Each path below is one point turned by a fixed rotation once a step. After each direction that follows a path, write how fast that rotation turns it, in deg/step (0 if it stays still).
Each turn is a multiple of 5 degrees from 10 to 175, or 0.
Each row of a path follows its step; steps can be skipped.
path 1
step 2: [-53  35  35  48  74  -3 -38  43 -13  56   6 -24   0  26  13 -21  17  27
  24  58 -27  -4   1  -5   8  12   2  -1  22  -9  55 -21  30  38   4  30
 -18]
step 3: [-37  29  17  45 -15  32 -56 -10   0 -21 -35  13  -8  27  51  42  38 -57
   8 -52  21  28 -17 -36  46 -32   6  11  31   4 -30   2   5  11  56  13
 -12]
step 4: [ 10  63 -21  20 -25  -9 -12 -18 -63 -31  43  31   4   7  -1   1 -35  51
 -35  -8 -16 -16 -21 -49  25  -9 -37  39  16   3 -23 -21 -18   6  -1 -19
  84]
step 5: [-25  -6 -44  52   4  10  64 -31  -9  11 -17  -4 -28 -40  41  26 -53  -9
  -3   9 -67 -23  33  54  19 -11  -8 -35 -33 -30 -19   6  32   5   8  15
  41]
step 6: [ 63  -6 -40  -6  43 -20  24 -11 -23  -9 -31 -10  -4  -6  13   4   2 -15
  43  17  60  20 -17 -37  22   0  30  13 -45 -64   0 -13  87  31 -17 -16
 -11]
step 10: [-13  12 -56 -49   7 -27 -27 -20  86  60 -20  52  34  16 -19   9  33   4
   1  -8  41   8 -22   6 -12   0 -38  59  -5  25 -13  24   9 -11  19 -29
 -28]
step 13: [ -7  40  22  18   1 -21  -4 -65   0 -56  23   8  18  69   7 -78  -3   8
  29  28  -1   4 -21 -30  55 -27  27  21 -21 -22 -34  11 -29 -17  31 -26
   8]
step 14: [-13 -23 -17  16  24  20 -10 -41   0  26  43  35 -18  24   5 -48 -27 -49
  -6 -14 -58 -60  20  10  18  30 -56  25  23  -7   5  22  31  58  18  17
  47]
Directions:
[  8  11   2 -13 -13   6  -4  12 -16  -4   6   4  -6   6 -23   8 -13  -9
  -4 -23   0  16 -11   3  -6  -4  -8 -12  18   3   2   7   9   1   7   5
   3]  95
[  2   4 -15   9  14   0   0 -13   3  12  -1  -3   3  23 -16   1  -1   2
  20  -6  -2  -1   2  19   8  12   7   9   4 -11  11  15  15  -8  -4   3
  -8]  90
[  8   5  -6 -16   6  -3  11   3   0  -2 -19  -6   5   2 -10  10 -12  -1
  10 -14  -2 -10  16 -10 -14  10   0  -3 -13   3 -18  -8 -12   6 -19  10
 -11]  35
[ -8  -9   4   7  -7   8  10 -13   6  -1  11 -15  -5   6   8   6   0  -2
  -7 -17 -20  16  -5   6   4  -8  18  -9  -6  -3 -19   2 -11  -5   6  -1
 -20]  175
[ -7  18   8 -18   6   8  -8  13  14  18  -1   2  -5   8   1  -9  -8 -11
  -7  10  -2   0  -5  -1  -2  -6   9  12  -6  16   7   4 -10 -26  -1   6
 -12]  35
[ -7   8  -7   5  -5  13 -10 -18 -11  11   9  15  19  -8   8  11   4   4
   5   7   6  21   4   2  -9   8   2   3   3  16   1  -6  -6   6  -7  21
  -4]  55
path 2
step 1: [ 12 -11  -8  34 -56 -29 -26  11   2   6  -6   1  33 -32 -21 -19   9  58
  11  17  29  -5  40  10  13  37  19 -62 -17 -35  45 -35   6  24  -9  31
 -10]
step 4: [ 14 -20  30  14 -31   6  49  25 -25  -7  22 -48 -26 -25  -7 -32 -25  -9
   8  -9  20  11   3  28  48  32  20 -14  -9  -1  16 -91  25  -5   1 -15
  -4]
step 5: [ -8  -9  19  50  -6 -30   0  34 -26 -30  -3 -47 -39  41   3   1 -22  24
  11  -1  33  51 -19  21  14  21 -49 -38  -1   8  11  -1  15 -14   2 -28
 -63]
step 6: [-29 -12  16   8 -31 -16  -3  49  15 -21   8 -24 -46  -1  21  20 -19  19
   1 -32  92   0   5 -12  19  21  30 -15 -23  -8  38 -29 -17  30  23  27
 -13]
step 7: [ -5 -14 -24  28 -20 -23 -21  30 -25 -31 -12 -26  52  19  11 -24   2  63
 -20 -10  31  37  20  55  13  24  31 -26 -49  -6   2 -36  -7   7  -2  13
 -31]
step 8: [ 33 -50   3 -12  24 -64 -16  49 -12  -8   5   2  -4  14  24  12  30  14
  18 -28  28  21 -18   0 -25 -16  23 -60 -11  41  23 -40  12  39  -4  15
 -22]
step 9: [-23 -41  21 -16 -24   0  -3  10 -19 -14   4 -34  -2 -55 -35  -9  58  32
  11  -1  11  49  28  18   2  18  31 -33   6  45   7 -52 -34   6  25  22
 -13]
step 10: [ 46 -35  28  19  25 -28  55  21 -42  12   9  -6   9 -37  12  -6  -7  26
  46  12  19  50 -13  14  48  14 -22 -14 -25  24  11 -61  18 -11  -5  13
 -15]
Directions:
[  0 -16 -20  -2   3  -3  -6  31  -2  -3  -3  -9   4   9   8   0   7   2
  -6   6   2  15 -10   3  -9 -12   9  14   3 -10  -5   4 -18  -1  10  15
   6]  40
[-10   1   0 -15  -1   6   0 -12  13   1   0  -3  -4  -8  -7   0   4   3
   1  -2  20   9   7 -16  18  19  21   2  15  -6 -15   2 -15   4   4   9
   4]  125
[-16   5  -4   6  14   8  -6  -5 -12  -6  -4   9   6   4  -3  -2 -16   9
 -10   1  -7  24  -1  19   7   8  10  18   4  22  -4  -4   7  -7  -7  -6
   4]  145
path 3
step 0: [-43   5  -6 -94  -2 -31 -19 -25  19  56 -12   6  24  -6 -25   6  -5 -13
  57  20 -33   8  22 -14  -6  51  33 -19  18 -13   5  52  16  29 -19  26
  -6]
step 1: [-83  26  21  20  41  36 -43 -65 -34  -5  25  20 -58   1 -46  25  21 -23
  -5  17 -31   3   7  -9  25  22   1 -12 -12 -15  34  28   6 -15 -10   2
  29]
step 2: [  4 -46  19   0 -43  43   8   2 -44   5  31  21 -59 -13 -13 -44 -28 -15
  63   8 -37 -19  -4  33 -50  -8 -18  -4 -12  -1  20 -13 -10 -35 -52   2
  46]
step 3: [ -3  39  31 -14   0   4  -3   5   0 -24 -32   9 -18   4  28 -52  -3 -66
  55 -46 -54 -41  35  34 -18   4  -3   1  13 -45 -23  -2  49  12  12   6
 -52]
step 6: [-11  -5   5 -48  33   3  57   3   8 -45  -7  30 -23 -14  17  24 -49  35
  69  -9 -55  -5  -7   5 -42  32  47  14 -43 -11  19 -14   9 -21 -34  17
  18]
step 9: [-43  45  -2  15  14   6  43 -22 -42  -7 -57  28 -19  -5 -24  38  29 -13
  78  -7 -16 -11 -18   8   1 -47  -2   2  13  10 -39  60   3   2 -32 -30
 -24]
step 13: [-70 -16  47 -16  -7   2  -3 -21 -36 -14  -3  13 -51 -12  13  17  78 -46
  34 -13   3 -31  24  23  11  40   9  17  11 -26  26  18 -44  14 -32 -27
 -19]
step 14: [ -7  43   5 -13   0  -9  11 -18 -40  -8  27  -9 -28  51   8 -62 -22 -35
  12  40 -40  -5  14  15 -65  44 -14 -25 -45  -9  -4   9 -25  26 -55  -5
  38]
Directions:
[-14  -5  11 -10 -10  -2  11   2  -9 -13 -10  -2  13   1  -8 -10   0  23
   2 -19  -3  -1   7  12   7  -7  25  -5  10  -2  -1   6  13  13   3   0
   5]  115
[-11   1  -2   6  -3   1 -12 -13   7  27   8   3  10  -5  -9  21   2  11
  16  -1  -5  13  -5  14  -4 -18 -13   4   5   3  -6   3   9  12   2   5
   5]  35
[ 16  -1  -2 -18   8  14  -4  -3 -19  -3   0 -15  -2 -10  -9   5 -15   9
   2  -9 -16   4   8   1   0   2 -15  10  -1 -16  -4  -5   3 -13  21 -11
  -2]  25
[ 19   5   6  12  -2  -4   6  14  -6  -6  -8   1   5  17  -5  -1   4  -9
   4   0   4   3  19   7  -7 -17 -12   4   1  16  -7  21  16 -14   5   7
  -6]  60
[ -9 -16   0   4  -1   6   4 -16  -2  -1  -7 -14 -11  -7 -11   4   4  -2
  -3 -26   8   4  -8 -17   9 -13  -4  -7 -11  14  -5   0   0 -21 -15   5
   2]  100
[  0  -3  12 -20  -7 -11  10   0 -10  13  11  12  15   1   3  -1 -14   2
  -4   1  10   3  -1 -15 -28   1   0  -7 -12   4   0  -7   3 -10   3   9
  18]  175
